One turning vector, and how many steps it has turned
The counts run from 0 to 224.
[139 137  80 101 149 141 142 123 187 146 154 122  79 139 162 122 134 128
 140 132 132 121 143  82 146  85 129 153 131 165 161  81  88 127 152 124
 110 108 144  82 143]
206
[152 143 115 149 105 169 172  88 134 165 132 162 119 105 142  88  87  99
 160 143 107 125 100 130 105  99 117  84 115 129 126 122 147 176 126  84
 114 109 140  78 103]
70
[147 149  95 126  86 180 175  81 115 173 128 147 130  87 140 109  98  91
 148 142 130 122  95 160 123  94 104 105 131 148 126 145 143 165 135 106
 112 105 121  94  96]
69
[166 106 108 183  99 151 153 119 107 146 108 143 113 113  77  86 137  98
 155 123 160 113 117  66 113  99 119 116 123 140 117  95  92 151  86 126
 116 134 123 134  95]
92
[109 114 151 104 129 137 139 132 128 162 112 111 152 108  61 173 127 127
 126 141 161  86 135 125 109 109 164 112 108 128 139 138  71 183 119 138
 129 127 141 100  72]
120
[158 112 118 168 120 105 145 105 158 131 147 113 130 127 158  86 170 145
 149 105 154 143 136  84 124 130 133 150 170 139 153  67 116 110 132 158
  78 106 112  87 146]
55
[196 141 122 105 111 105 145 131 136 154 135 101 156 108 118 138 190 151
 153 119 146 116 143 142  96 164 117 144 145 154 166  92 115 136 121 146
  70 109  90 118 128]
57
[149 131 120 125 118 138 177  95  99 173 118 124  80 109 130 133 112 167
 135  71 170  97 119 125  86 121 139 115 123 108 119 152 107 113 136 152
 134 143  96  55 129]
125
[128 125 118 117 124 189 107  96 152 165 147 107 141 104 162  95 136 156
 117 117 126 108 111 103  82  82 154 119 155 164 168 146 114 163 153 134
 134 126  78 109 101]
47
[136 143  85 152 155  99 142 111 105 122 113 109 100 103 154  81 165 149
 145 104 168 132 127 132 124 110 132 138 163 123  95  86 132  74 116 129
  53 133 122  99 108]
185
[127 109  78 163 103 104 146 102 146 161  91 109 139 126 180 124 156 100
 134 161 164 145 107 107  94 113 116 159 156 110 103  96 105 127 139 159
 112 121 102  94 121]
146
[164 118 111 112 124 140 201 133 111 122 119 158  75  84  86 107 119 139
 118  84 146 121 160 137  95 171 128 148 142 151 133 130  96 113 167 111
 104 129 124  96 114]
35
[155 158 111  64 161 132 183 167 112 137  98 140 100  84 108 102 144 124
 131 136 115 101 165 152 110 144 129 124 138 136 155 102 111 116  92 102
  99 120 160  98 111]
188
[151 158 138  85 138 135 152 147 133 164 146 132 156 108  93 137 159 122
 161 135 131 110 159 128 161 131 123 125 131 142 173  84 120 162 104 122
  87  71 157 119 102]
59
[ 68 160 114  97 164 141 143 123 124 150 126 129 131  72 142 159 122 152
 105 120 123 160 181 162  98 113 135 133 178 136 120 142 125 131 183 108
 126 115 143  88 107]
196
[126 153 151  56 116 133 151 118 109 143  96  77 142  78 120 174 129 127
 167 140 161 122 119 169 132 109 139 148 145 124 110 149 129 116 131  99
 110 140 146 118  72]
158
[152 181 126 110 135 113 155 112  99 184 112 145 114 109  87 165 158 139
 142 104 183 120 168 149  95 126  89 129 171 147 132 105 151 115 100 115
 132 153 118 127 140]
96
[ 91 167 125 112 180 139 139 120 113 131 124 144 123  75 143 150 136 169
 112 112 122 156 174 137  81 115 164 112 165 136 121 122 129 142 172 104
 123 106 129 106  88]
195
[195 129 140 107 121 130 144 101 142 107 110  76  92 118 107 103 115 116
 176 161 131  89  97  87 113 120 146 118 139 144 105  90 100 127  77 120
  79 151 113 140 112]
1
[184 134 151 116 156 121 170  80 134 117  93 136  88 130 144 152 126 114
 166 157 158 111 115  79 115 103 172 125 140 118 135 101 135 110 111 146
 143 143 110 109  72]
154
[119 127 118 150 136 125 153 102 111  92 133 133  98  90  98  95  96 150
 141  83 142 145 138 132 100 134 129 115 134 118 101 126 130  89 145 118
  43 124 121  75 114]
33
[139  90 116 168 150 146 148 114 112 139 108 102  89  96 124  62 153 130
 132 128 152  90 129  83 155  98 156 144 144 101 133  97  87 103 133 126
  90 113 165 123  81]
183
[188 177 137 151 153 147 137 115 118 120 113 135  92 117 140 121 144 179
 189  95  96 131 120 107 124 105 157 101 127 133 128 113 120 166  76 125
 115 140 147  94 143]
132
[ 98 122  97 149 125 159 137 121 129 145 110 135 135  78 160 109 150 117
 147  98 148 155 160 148 145  77 101 186 165 127 149 164 149 114 144 123
 130 138 167  64 128]
106
[148 123 120 135 120 124 178 114 110 111 126 141  80  87  90 111 104 147
 138  72 147 134 153 142  86 167 120 129 143 137 115 128 118  91 155 117
  65 131 110  76 122]
34
[104 135 147 154 115 141 144 111 132  93  92 138 102  88 157  91  81 129
 174 115 124 173 102  96  97 109 138 125 148  89  72 139 132 106 127  94
 101 140 148  79 111]
162
[ 73 143 104  80 140 160 147 113 129 152 123 120 131  73 148 146 110 117
 101 139 121 150 157 162  99 114 116 142 183 167 120 168 110 136 178 115
 119 126 140  88 120]
197
[116 120 166 158 133 138 121  61 124 118 100 104 177  88 115 114 125 134
 160 129 140 125 130 137  88  88 116 109 178 116 121 154 158 147  66 116
 118 180 123 103 111]
101
[159 112 128  90 106 123 163  99 154 126 120  72 103 120 117 107 102  95
 171 161 142 105  96  91 141 115 114 127 155 155  99  85  92 114  88 113
  81 147 136 108 138]
0
[164 139 114 129 101 145 153 153 109 134  81 133  82  76 130 119 154 160
 146 116 129 145 129 118  77 146 136 180 131 125 102 143  81 140 174  71
 141 145 128 141  98]
165
[ 94 118  92  84 125 183 153 101 138 147 115 114 123  75 145 118  99  94
 101 160 109 119 134 151  96 102 120 135 158 158 136 166  97 147 150 129
 124 121 124  83 115]
198
[121  97 151 131 122 149 150 128 118 169  88  75 104  90  81 107 133 122
 121 144 140  68 135 114 109 135 118 131 147  79 138 142  86  94 125 141
  82 127 154 100 127]
181
[107 133  88 101 129 117 160 123 148 101 144 123 153 107 125  73 121 123
 129 116 149 150 145 115 123 108 132 127 168 214 112  84  95 159 110  87
  95 153 132 116 109]
38
[103 123 130 145 170 119 105 115 164 136 125  98 142 113  81 144 158 121
 129 187 121 115 173 119 129 100 110 135 157 137 143  71 111 139 131  93
  76 125 184 145 126]
21
[116 117 123 150 172 129 104  77 152 120 132  95 123 110  76 163 143 106
 143 179 129 112 163 117 130  82 100 146 164 146 131  93 115 114 129 130
  65 126 151 137 122]
22
[ 96 155  80 171 139 169 128 121 129 150 127 153  91  99 150  81 139 108
 126 137 123 168 154  93 115  81 103 152 179 131 116 101 123 114 165  95
 117  99 143 127 133]
15
[143 151 147 104 130 133 158 129 123 131  98 109 121  81 142 168 158 147
 165 110 128 167 170 118 125 144 137 164 205 149 137 143 108 133 117 149
 154 145 142  99 170]
135
[107 100 109 143 141 168 129 101 171 128 122 122 127 109 151  75 104 123
 114 156  90 109 103 107  76  87 144 101 127 121 134 126  91 177 154 104
 103 123 125  82 111]
200
[ 79 165 126  97 153 144  96 139 144 179 118 103 116 117 155 114 135 137
 132 139 151  91 129  97  89  78 129  98 125  82 151 112 141 102 120 124
  91 107 118  76 107]
178
[170 135  95 135 104 141 151  95 114 136 108  87 125 110 126 114 137 138
 182 118 121 110  94 150 158  91 130 128 141 160  97 132  81 168  68 121
  99 166 149 106 138]
130
[ 90 107 162  73 145 108 142 123 166 144 119 101 150  92 133 131 141 136
 118 126 175 117 167 129  96 141 139 145 161 112 168 118 145  79 154 116
  86 132 131  82  95]
27
